These are runs of 4 systems, one row a step. Runs of the same system follow the same rule from any start.
In the rows, 128 means zero.
trace 1, z658 (6 x 48):
[[119 173  94 149 137 114 122  92  94 123  74 149 135 138  89 197  89 132
  129 149 139 170 146 123 161 119 147 142 133 126 146  99  84  96 123 117
  156 145 118  95 147 134  97  86 106 106 102 147]
 [122 166  79 146 131 120 129  85  87 111  84 142 130 133  90 200  89 141
  136 139 145 159 129 113 166 105 138 152 142 126 153 102  78  99 126 114
  155 129 114 100 139 132 101  87 104 109  90 140]
 [130 161  65 150 128 121 138  89  85 115  87 138 130 135  86 190  90 135
  139 134 139 160 119 113 160 103 133 157 147 122 160 106  83 105 127 115
  155 123 115 100 128 133  97  91 113 110  83 141]
 [132 160  55 149 122 125 145  91  82 104  93 125 134 132  89 179  94 134
  139 130 137 147 112 111 159  96 126 155 154 120 160 106  83 112 130 118
  148 101 109 102 122 132  99 102 114 118  85 141]
 [135 146  40 145 120 128 148 101  79 108 103 129 134 123  96 165 102 128
  132 125 145 134 100 105 157 101 125 165 159 115 164 112  91 118 131 119
  142  90 110 106 114 127  99 114 132 131  84 138]
 [136 135  31 138 120 127 153 112  80 107 114 134 134 119 106 153 108 118
  133 130 144 119  89 100 150 101 126 158 161 113 167 111  96 126 134 124
  145  68 107 118 105 128 104 120 135 131  96 131]]
trace 2, z831, 6 rows:
[[139  95 231 119 159 128 136 127 157 140 140  87 121 144 116 107 167 161
  134  95 103 142 122 146 100 135 111 114 108 157  93 144 153 157 127 139
   94 199 157 130 163 128 166 152 114 125 146 151]
 [135  84 219 100 144 117 137 150 167 147 150  92 122 153 137  75 182 139
  131  84 116 117 134 142  84 136 109 105 136 150 103 132 161 174 131 159
   89 178 168 148 146 129 183 151 138 131 153 145]
 [126  95 193  74 132 123 137 160 166 143 148 112 117 151 163  59 200 111
  141  88 131 106 149 125  86 144 118 100 164 134 118 123 161 164 137 164
   78 147 172 156 120 135 177 141 168 131 151 141]
 [116 111 153  66 112 122 137 162 154 139 148 140 121 153 187  63 194  85
  142 100 143 100 163 110  91 147 132 103 185 114 136 116 155 146 141 162
   81 109 168 147 104 138 162 138 189 137 154 130]
 [101 139 110  77  96 122 126 157 149 127 141 159 127 159 190  81 167  63
  140 124 150  98 160 109  99 145 138 106 189  99 155 111 136 133 147 144
  101  81 156 142  90 133 135 136 196 142 153 115]
 [ 96 157  66  97  84 122 109 141 132 123 137 172 143 163 183 110 131  57
  144 139 158 107 162 107 115 132 147 118 174  91 160 110 125 104 144 116
  116  64 142 132  85 131 107 123 192 138 142 103]]
trace 3, z631 (6 x 48):
[[129 123  47 165 117 135 130 123  93 128 151 180 137  70 185 127  95 110
   96 185 140  75 109 105 150 125 132 154  77 111 130 176 146  86 132  89
  143  52  87 137 124 115  76 149 151 168 120  90]
 [124 139  80 167 124 144 119 123 101 129 140 198 137  72 172 153  79 118
  104 209 138 101 131 120 155 142 155 151  53 110 118 169 135  64 126  72
  150  75  87 119 140 108  60 140 125 150 136 111]
 [110 156 131 149 129 146  97 139 136 123 125 199 133  91 159 167  75 116
  117 206 123 140 177 137 156 159 176 130  55 113 107 143 122  55 124  63
  149 117  91 110 154 108  56 116 106 129 149 129]
 [100 173 167 122 127 145  82 148 154 130 108 185 132 124 141 166  90 111
  142 186 118 169 206 150 144 172 189 114  81 119 112 114 112  67 117  92
  150 156 115 109 153 121  78 107 101 100 161 159]
 [ 96 170 194  81 129 127  97 148 152 137  99 163 134 167 124 155 131 110
  159 143 127 182 215 153 125 172 179 103 144 115 135  82 105  92 123 120
  126 185 153 103 140 139 109 107 111  82 168 171]
 [102 162 193  60 127 116 110 145 154 130  97 138 121 182 117 129 173 102
  165 103 130 180 210 136 104 156 165 100 188 113 144  70 100 124 130 164
  107 181 178 117 127 146 141  90 131  89 156 176]]
trace 4, z523 (6 x 48):
[[ 93 170 168 128 122 116  99  66 168 107 101 131 121 169 132 157  99 119
  157 134 117 188 162 121 117 120 161 116 126 132 122 133 120  86 154 109
  117 198 163  87 163 148 108  89 138 116 113 149]
 [ 96 167 158 146 124 107  90  60 152 115  99 145 125 161 137 172  87 120
  153 147 128 191 153 115 134 114 157 125 105 138 117 142 123  80 152 105
  129 189 149  87 169 150  95  86 136 125 103 141]
 [ 99 164 138 158 132 101  91  56 141 122 103 155 128 140 141 178  74 130
  136 161 138 181 145 117 150 117 147 131  88 143 115 150 125  77 150 101
  139 176 131  93 169 140  95  89 126 125 100 122]
 [108 158 129 172 141 110  96  66 119 131  96 164 126 111 139 180  76 140
  122 170 134 163 148 117 166 118 144 132  74 152 109 154 128  81 145 106
  157 167 116 110 161 133 102  92 110 130 105 117]
 [123 144 120 189 151 101 103  81  94 141  97 163 126  94 133 176  78 145
  102 176 139 148 140 122 175 119 127 136  69 154 100 145 134  93 127 111
  168 153 105 129 164 123 108  95 102 138 115 110]
 [137 131 118 188 156  95 111  92  81 154 104 160 124  83 125 164  95 150
   85 170 151 128 138 125 175 123 117 143  63 155  99 134 133 118 110 124
  169 144 105 142 162 105 131  95  91 139 118 106]]

Which system made each of these runs?
trace 5 (5 x 48):
[[ 99 172 160 150 128 144  84 116 153 119 107 167 132 115 127 180  66 128
  128 189 114 176 175 143 154 149 178 130  70 126 105 135 107  56 131  78
  148 168 105  96 164 119  63 102  93 113 137 153]
 [ 92 181 194 108 128 130  88 124 163 130 101 153 134 165 119 176  99 121
  159 150 113 198 194 153 136 162 180 104 117 125 131 103 101  83 129 105
  132 203 140  87 158 142  95 101 109  79 146 167]
 [ 95 168 200  75 123 125 107 126 173 119  95 132 125 180 111 151 139 111
  174 107 115 202 196 147 110 156 172  98 175 120 138  83 101 115 138 147
  115 202 171  95 135 157 125  92 121  82 141 179]
 [ 97 152 179  54 124 117 123 133 170 116  97 107 119 194 110 109 178 102
  172  73 121 175 181 129 101 135 150  97 220 126 148  71 101 145 143 185
  100 185 188 114 120 155 159  91 156  94 123 175]
 [117 119 139  73 117 110 147 122 139 122 111 101 122 183 118  94 194 107
  162  60 137 137 143 103 101 117 116 111 228 130 158  87 114 165 151 192
   93 144 186 131 100 152 172 108 171 119 116 160]]
 : z631
trace 6 (5 x 48):
[[128 129 137 172 130 168 111 123 149 106 144 147 135  93 127 168  69 147
  112 195  96 137 118 149 140 131 152 145  37 129  95 178 134  72 130  50
  145 136  87 103 163 111  60 157  90 141 134 128]
 [114 150 181 142 126 160  93 136 185 105 137 143 133 119 123 158  75 134
  133 170  93 169 155 159 129 157 179 119  57 126  96 152 118  76 130  69
  135 173 105  93 163 123  75 130  98 111 150 150]
 [ 98 158 216 102 124 145  94 143 181 117 118 135 134 162 118 156 103 124
  160 144 101 189 173 163 116 161 179 105 109 125 118 124 111  93 130  99
  118 198 147  87 159 139  98 123 108  87 158 168]
 [100 156 218  71 124 138 108 142 184 118 114 120 125 184 116 132 144 111
  175 108 105 187 191 146  96 155 165  89 164 126 129  95 115 119 143 139
  101 202 175  97 139 144 133 108 131  95 151 182]
 [101 135 197  57 119 127 125 140 184 119 113 103 116 192 117 100 181 101
  173  74 113 163 175 130  92 135 150  96 206 129 136  84 113 148 146 174
   89 185 182 116 119 151 162 101 158 103 136 180]]
 : z631
trace 7, 5 rows:
[[125 138 171 166 145 136  96 106 146 129 122 142 135 110 118 165  79 149
  120 179 100 161 146 144 137 137 153 128  51 138  89 152 130  81 125  84
  144 177 111 113 176 110  85 122  84 129 138 137]
 [121 143 161 169 141 134  98  94 141 116 120 138 130 118 118 175  75 149
  122 169 104 161 129 141 143 122 148 135  53 146  94 154 126  82 137  90
  144 180 116  95 178 123  88 128  91 124 128 135]
 [117 147 143 169 132 126  97  70 143 105 119 132 122 127 115 178  67 149
  134 157 111 174 117 133 140 113 145 138  72 145 114 162 122  89 140  86
  140 173 120  89 166 134  85 115 102 127 105 129]
 [113 151 128 161 121 121 106  62 146 103 121 123 131 140 124 180  69 145
  146 149 117 176 102 127 141 108 147 144  90 146 124 161 120  86 150  90
  138 175 122  80 161 150  89 115 121 127  93 126]
 [108 153 107 161 117 126 114  54 143  96 118 123 123 153 119 168  69 135
  152 135 119 175  95 114 133  97 142 145 113 146 138 158 117  88 161  97
  128 156 132  85 156 153  86 116 141 129  82 123]]
 : z658
trace 8 (5 x 48):
[[159  81 195 138 169 145 160 134 132 130 144  86 122 113  83 131 149 188
  118 111  90 124  89 148 122 126 103 141  89 158  99 150 132 158 116 122
  109 178 122 127 165 106 140 166  78 123 128 161]
 [152  68 212 109 158 145 164 155 142 139 154  82 128 138 107  99 175 171
  134  88  99 112  99 151  99 134 103 127 118 161 102 135 143 176 116 145
   91 171 144 142 147 118 168 171 105 124 148 163]
 [147  76 203  86 141 140 155 176 157 140 167  85 125 146 120  73 192 143
  134  85 115 102 117 144  84 148 115 114 140 139 113 122 152 185 120 149
   81 152 152 153 126 119 178 173 130 126 160 154]
 [133  89 179  70 121 138 154 188 160 136 166 110 130 149 149  62 198 113
  139  92 125 100 136 132  79 151 123 109 164 121 130 111 148 162 125 151
   76 120 153 140 116 125 162 164 155 124 163 147]
 [117 114 142  65  98 138 142 180 155 127 160 136 125 158 169  70 182  80
  152 109 134 102 152 123  86 153 142 110 181 100 147 108 137 137 138 137
   81  92 152 136  98 135 140 156 178 129 161 143]]
 : z831
trace 9 (5 x 48):
[[135 133 187 178 164 100 111  73 118 139  97 111 121 128  88 172 102 176
  119 133 121 167 117 138 143 115 117 138  78 169  95 140 121 124 121 121
  141 207 134 116 184 119 137 101  81 118 111 135]
 [151 107 204 158 175  96 136  90 115 153 110  95 117 124 101 140 142 182
  113 103 125 147 115 135 132 121 105 134  91 167  89 136 135 156 115 141
  125 210 150 133 185 117 166 108  92 123 123 137]
 [157  85 209 136 169  93 147 116 112 161 128  95 116 137 110 113 179 171
  116  90 131 125 121 134 121 124  89 127 113 166  98 129 152 176 112 161
  102 188 160 150 167 117 192 125 108 128 138 145]
 [151  76 195 110 162  99 159 142 108 163 133 107 120 138 125  88 205 149
  122  80 140  99 132 134 105 132  88 117 144 154 112 110 154 187 112 176
   98 158 166 164 140 114 200 144 128 135 155 142]
 [143  88 165  87 139 108 158 168 121 163 139 117 125 140 149  67 211 124
  121  83 150  84 147 123  96 148  98 112 168 135 131 102 150 186 120 178
   92 123 160 168 118 111 193 145 152 132 158 131]]
 : z831
trace 10 (5 x 48):
[[160  90 184 154 161 114 153  90 137 135 137  72 119 127  96 126 142 188
  124  85 109 140  72 133 118 103  89 142 101 171 103 157 146 165 129 137
  104 195 144 129 174 129 165 141 103 131 102 141]
 [157  73 190 123 164 117 166 119 127 138 140  71 122 151  99 102 178 174
  126  71 118 119  84 135 107 107  83 133 135 161 109 137 145 186 122 158
   95 176 161 139 150 123 185 157 121 130 124 149]
 [154  72 179  98 147 122 166 148 133 134 148  78 128 158 111  77 197 151
  131  67 127 100 100 131  89 120  81 124 163 148 123 115 145 198 122 170
   86 153 161 148 128 120 193 157 135 131 143 147]
 [143  89 158  72 121 123 160 173 138 138 146  99 124 161 135  66 211 117
  136  73 134  96 132 118  86 137 104 115 195 124 141  98 139 184 123 172
   81 118 161 151 105 128 179 150 159 130 149 153]
 [134 114 127  61 105 129 148 176 133 132 139 125 131 164 152  73 198  86
  147  90 145  99 143 117  93 144 124 114 208 102 159  89 127 160 131 157
   86  86 159 141  96 131 154 138 176 122 146 144]]
 : z831
trace 11:
[[163  99 113 169 148 125 157  93 113 114 134  71 129 113  81 140 115 181
  118  99 115 128  50 126 133  94  92 157 113 154 124 157 124 155 125 124
  125 142 111 127 146 123 135 141 102 131  86 127]
 [157  95 101 162 145 139 166  98 120 103 149  71 132 121  86 133 116 167
  120  96 110 119  39 119 129  90  86 156 121 146 130 160 120 151 136 119
  120 124 109 126 133 127 125 153 120 144  82 119]
 [151  94  84 150 127 141 166 103 124 106 158  75 130 128 103 120 117 151
  131 102 119 104  38 112 118  92  92 162 133 134 137 170 125 149 141 118
  112 103 112 120 128 126 124 162 136 150  86 121]
 [149  96  78 137 117 138 169 106 131  98 166  93 127 125 130 106 131 138
  130 107 120  95  50 107 112  93  98 161 137 129 139 171 131 144 145 111
   98  86 117 125 118 130 117 165 158 156  89 121]
 [141  92  76 127 113 134 169 118 131 108 175 106 127 127 152  89 146 121
  131 113 125  89  62  96 109 101 102 156 138 122 144 164 141 134 148 110
   89  77 124 128 117 134 119 161 174 162 105 116]]
 : z658
